(in the rows, 128 means zero)
Where one turn sends some rows of the set: a few examples, then the rows asked
fivu: [118 127 149 164 119 129  70 124 101 181 119 141 160 148 135 128 123 133
 118 122 135  97 129 160 156 133  83 134]
Dok: [128 108 149 144 136 133  93 104 131 142 132  91 159 140 118 136 179 105
 120 125 132 127 120 189 152 101 107 165]
Zit: [127 119 119 155 127 144 131 140  85  97 137 128 143 104 150 104 122 114
 159 144 172 130 156 136 115 128  95 115]
mok: [132  82 138 144 127 132  93 122 123 118 119 110 187 131  95 125 109  99
 123 193 141 129 112 149 105 113 111 154]
Vapa: [135 119 134 145 130 149 128 104 167 127  85 101 174 161  92 134 126 164
 141 118 138 129 161 144 143 146  94 157]
Famam: [159 108 140 153  76 146 109 112 110 143 134  79 149  94 121 130 116 142
 139 107 113 144 140 130 117 119 125 156]
Goni: [134 115 144 108 121 115 106 141 120 117 107  74 116 105 111 166 130 124
 107  90 161 147 156 144 126 118  99 159]
mepo: [ 95 161 148 134 133 146 120 124 109 143  84 108 182 129 137 122 121 113
 130 109 151 131  98 146  87 129  88 170]
Digip: [144  78 146 133  77 131  95 110 114 131 110  99 125 137 144 119 140 129
 112 115 152 120 122 137 127 140  78 106]
basa: [123  95 134 139 165 144 114 113  93 100 102  94 189 130 120  77 130 134
 113  97 138 127 112 169 147 125  97 150]
Nivu: [112 141 142 163  99 125 146 158  97 147 106  96 176 122  90 136 101 123
 121 106 157 113 138 120 135 122  93 167]
nal: [154 119 147 149 130 145  93  93 142 124 147 116 143 107 127 154 112  99
 100 128 137 111 100 171 156 122  93 162]
bosik: [115 141 143 167 104 122 129 125  98 113 131 138 186 125 120 101 111 135
 135 135 139  77 101 157 138 100 132 146]
zaguk: [127 110 126 166 136 130 128  83 132 105 114 128 179 113 129 116 124 148
 128 110 129 131 173 185 138 136 124 168]
vuler: [119 134 119 147 122 138 113 138 100 105  87  78 138 139 120  85 151 122
 130 136 107 118 123 149 110  92 140 156]
Lisiz: [117 149 155 140 118 126 139 162 101 146 109 105 169 109  68 141 123 140
 120 124 142 133 145 112 150 127 105 148]
valo: [136 127 148 126 141 140 111 111 139 136  85  91 144 132 102 152  89 136
 171 122 154 107 148 150 136 151  60 167]
sapul: [101 117 148 150 150 135 132 142 138 140 120 121 178 114 120 120 100 183
 134  99 119 134 139 146 103 118  70 148]
Kovar: [134 132 156 114 164 177 110 156 108 125 117 134 172 143 126 128 126 146
  96 117 162 132 141 118 159 130 101 153]
Rogu: [151 148  80 123 122 134 119 141 113  99 123  97 170 146 121 124  97 101
 139 161 160 119 144 145 150 115  95 150]
zuv: [118 152 167 139 131 144  82 122 116 113 120 102 132 132 161 119 121 134
 144  82 128 100 175 159 117 124 111 152]
dul: [151 111 130 140 128  89  92 100 110 103 130 139 151 169 126 116  86 117
 116 149 116 122 150 130 129 129  90 159]
fut: [112  89 148 168 116 136  99 148 111  92 115  77 140 103 106 159 158 140
 132 141 134 100 126 119 147 112  78 155]
Tozap: [146 120 124 117 158 128 125  91 118 119 107 133 154 138 166 145 134 105
 124 162 142 139 115 123 140 138  87 164]
zamo: [129 123 175 118 160 109 121 128 136  88 125  75 145 122 136 154 108 117
 140 131 134 119 151 174 138 118  64 144]
roke: [121 142 142 119 139 145 137 121 104 104 105 117 155 134 148 118  90 148
 155 119 138  89 109  93 138 119  72 141]
fiti: [112 125 119 165 100 115 103 120 125 111 106 115 134 108 116 150 147 148
  93  90 148 140 153 147 125 146  87 174]
morob: [148 153 130 130 112 161 106 150 109  96 155 120 119  98 138 109 114 148
 126 137 146  83 125 135 141 114  91 138]
Roz: [128  97  93 134 112 112  83 142 102 148 109 122 178 124 127 129 149 147
  89 112 127  98 117 140 126 103  77 136]
miz: [113 120 142 151 128 130 138 135 102  93 113  99 137 131 143  95 120 120
 126 179 139 165 147 129 107 115 113 131]
Finav: [115  95 150 143 185 141 129 154 117 135  92 107 165 113 114 138  90 157
 133 106 131 116 151 137 112  99  89 155]
Feba: [125 171  90 124 119 122 113 124 116 118 114 107 171 131 113 115 133 126
 143 188 143 135 150 154 137 121 100 158]
ladel: [131 108 118 104 137 131 133  96 121 126 128 123 171 151 167 124 153 114
 145 139 161 146 114 139 141 127  86 165]
gidez: [132 100 124  88 113 115  90 133 111 154 108  99 153  96 120 135 108 148
  85 139 135 118 104 138 120  89  98 148]
vafo: [ 96  93 123 165  99 144 108 123  82 134 114 102 144 133 140 146 120 145
 145 121 160 111 145 170 170 119 130 152]
Fonod: [108 104 159 112 125 140 107 118 150 140 100 102 166 134  97 142 106 117
 112 131 157 119  87 150 140  92 131 119]
zugi: [156 101 138 143 115 136  80 137 112 147 164 126 191 134 120 122 130 116
 143 169 149 117 144 156 115 123  79 133]
duka: [139 144 180 125 138 112 115 154  85 121 133 107 160 142 114 114 111 125
 134 152 116  97 121 145 155  88 127 130]
roro: [114 137 141 120 143 143 139 106 100 132  86 110 169 150 138  96 137 167
 154 127 122 119 140 102 133 106 120 152]
Dum: [119 143 155 142 104 123 115 127 128 115 115  88 136 123 127 178 112 136
 128 141 110 139 112 144 138 126 115  94]
lil: [119 113 133 100 127  95 114  97 134 107 134 127 168 132 111 129 147 125
 162 150 178 101 148 150 107  93 110 144]
puga: [152 156 174 129 162 137 118 107 121 132 117  94 166  93 156 121 119 153
  99 142 151 102 128 155 114 117  79 134]
gitis: [ 89 129 162 132 141 154  97 118 149  58 105 110 136 123 124 122 116 142
 119 103 131 109 138 145 131 120 131 154]
suk: [127 133 130 149 118 130  96 133 141 139 119 137 125 123 131 111 112 123
 132 155 154  67 165 161 121  98  87 183]
zor: [128  76 150 130 101 133  94  97 111 130  77 108 116 108 125 129 151 134
 108 149 157 115 123 136 127 133 109 123]
dega: [153  90 141 136 113 139  58 118 113 104 120 100 147 121 124 130 109 155
 132 128 142 106 167 125  75 103 103 147]
pena: [115  87 140 135 112 131  55 122 122  81 121 104 152 126 102 119 130 163
 136 133 130 119 141 130  84 116  85 145]
Vud: [136 119 123 112 126 127 102 144 162 103 120 124 142 148  81  95 124 104
 136 121 103 130 134 152 126 102 112 133]

vafo turns into suk
zamo turns into Fonod
Lisiz turns into pena
Where do these go?
Vapa turns into Roz
duka turns into gitis
fut turns into lil
Digip turns into Rogu
Goni turns into mok

